(in the rows, 128 means zero)
Named moves come first, each a turn or a mirror and shown by rows before and after it. Which of them, in which order, take the first row of each pair that follows to the second? Write the first one first, as in the answered first pair.
Fud:
[ 85 121 109 140  90  88 134 130]  ->  [ 82 131 129 114  90  86 133 108]
[121 173 114 151 191 115 120  93]  ->  [122 169 105 160 188 116 119  98]
[125 165 109 155 165 146 112 163]  ->  [126 182 157 110 172 144 112 116]
zogab:
[131 120 108 135  85 135 114 130]  ->  [135 116 111 123  83 119 128 104]
[100 108 130 135  79 120 141 167]  ->  [102 100 134 122  85 106 165 144]
[163  95 126 125 170 107 146 102]  ->  [152 121 122 166 161 154 105 162]
[128 155 127 131 135 126 142 159]  ->  [132 142 130 119 136 108 159 137]
moteb:
[ 74 168 117 112 112  81 145 146]  ->  [102 182 116 138 178  96 123 166]
[130 144 172 107 131 139 115 136]  ->  [122 135 162  95 118 114 139 117]
[109  88 143 109  80 137 136 129]  ->  [131  92 122 121 155  91 161 114]
[139  95 159  98 132 114 137 106]  ->  [154 107 161 111 153 128 125 121]
Fopu:
[151  97 130 148 137 144 131 212]  ->  [177  97 158 129 129 189 103 160]
[108 148 150 132 142 113 138 140]  ->  [116 146 157 133 147 120 134 143]
[139 126 119 120  97 134 118  81]  ->  [123 131 102 130  96 109 131  91]
Now pairs of rows:
Each pair is 2 to 4 moves apart.
[121 153  85 176 109 159  89 131]  ->  [ 86 184  94 152 119 115 111 138]
Fud moteb Fopu zogab
[ 78 196 128 140 113 149  93 151]  ->  [120 192 159 111 191 116 116 103]
Fopu Fud zogab moteb
[108 139 147 123 117 142 111 158]  ->  [124 145 150 110 155 109 129 134]
moteb Fud moteb Fud
[154 118 135 127 157 142 128 105]  ->  [127 121  97 142 118 124 136 104]
moteb Fopu Fud moteb
[112 105  88 174 115 140 116 203]  ->  [ 84 169 142  84 142  79 134  79]
Fud zogab Fopu moteb
[106 152 134 127 109 158 115 150]  ->  [131 133 130 141 124 169 109 156]
zogab moteb moteb Fud
[150 114 127 119 128 122 149  89]  ->  [157  96 115 143 134 120 156 134]
Fopu Fud Fopu Fopu
[104 152 107 152 144  85 137 176]  ->  [166  91 132 153 165 122 138 162]
Fopu Fopu zogab Fud
[123 113 106 116 152  79 146 116]  ->  [109 144 116 120 102 149  91  88]
moteb Fopu Fopu moteb
[153  89 141 136  54 154  94 151]  ->  [117 127 157  79  86  67 143  90]
moteb zogab moteb Fud
[130 145 108 178 159 123  91 125]  ->  [105 105 115 134 104  73 147 125]
moteb Fopu zogab Fopu
[129  93 160  97 103 125 156 139]  ->  [145  93 101 165 146 124 143 145]
moteb Fopu Fopu Fud
